50 stands for zero in the data rows.
Some points, one per row:
[64 56 59 43 30 45 42 40 58 59 35 72]
[37 45 38 45 38 58 74 70 42 46 32 33]
[56 29 38 57 56 38 46 37 32 39 70 45]
[58 51 58 52 55 59 49 57 62 55 64 63]
[21 42 44 53 54 42 48 48 51 51 57 51]
[59 47 49 40 44 39 40 39 38 39 49 69]
[57 54 44 80 77 42 39 39 61 61 58 48]
[39 47 43 61 61 50 47 48 49 49 54 37]
[64 58 66 75 61 55 55 56 79 77 70 71]
[55 52 52 50 46 48 64 62 41 42 47 46]
[53 47 49 57 57 69 54 55 42 41 59 60]
[40 57 57 52 35 43 46 44 41 43 37 42]
[47 22 15 32 38 35 44 46 34 34 31 35]
[59 46 64 44 59 67 54 56 90 86 81 61]
[55 54 55 49 59 49 55 49 39 43 60 65]
[70 74 80 85 69 71 45 47 79 76 74 76]
[41 34 31 48 45 54 54 54 63 63 42 39]
[65 56 65 60 43 49 43 39 36 39 58 51]
[70 71 80 58 50 56 62 66 89 85 60 55]
[66 35 38 50 44 50 48 50 54 52 49 30]
[41 49 52 39 40 46 57 55 33 34 46 51]
14 more points follow, each with its number after it:
[55 67 63 59 49 45 55 54 41 42 42 68] 0
[51 91 77 89 94 52 63 69 57 52 68 40] 1
[44 99 99 99 99 42 63 60 43 43 91 41] 2
[37 51 53 43 44 44 47 47 56 55 47 41] 3
[39 64 60 41 60 56 46 43 29 32 54 60] 4
[12 48 39 51 28 29 33 34 20 20 19 39] 5
[35 49 36 54 54 36 59 53 34 38 34 39] 6
[57 55 48 34 55 36 49 46 47 50 43 34] 7
[47 59 56 69 71 66 52 53 62 61 65 24] 8
[51 22 39 10 17 59 53 59 58 53 48 44] 9
[57 53 57 50 48 51 56 58 70 68 54 49] 10
[43 35 31 46 41 38 55 52 46 49 39 39] 11
[37 55 59 46 48 72 56 65 74 67 54 59] 12
[62 50 46 53 49 52 38 40 63 61 44 51] 13
Which of these numbered points is nearest to each point below, ignoring the 3 directions in which the first points spread most? Its number follows each.
[57 50 48 38 36 39 26 29 53 51 33 56] > 13
[38 60 60 61 31 45 33 40 51 46 31 62] > 5
[44 53 51 48 55 56 55 58 55 53 52 38] > 10
[50 56 50 68 51 42 57 55 31 33 41 61] > 0
[43 46 47 41 56 61 39 30 31 38 58 95] > 12
[45 63 62 63 41 57 36 40 43 40 39 32] > 8
[54 50 54 39 50 44 49 50 59 59 58 18] > 7
[65 55 55 67 41 50 35 44 71 65 41 88] > 13
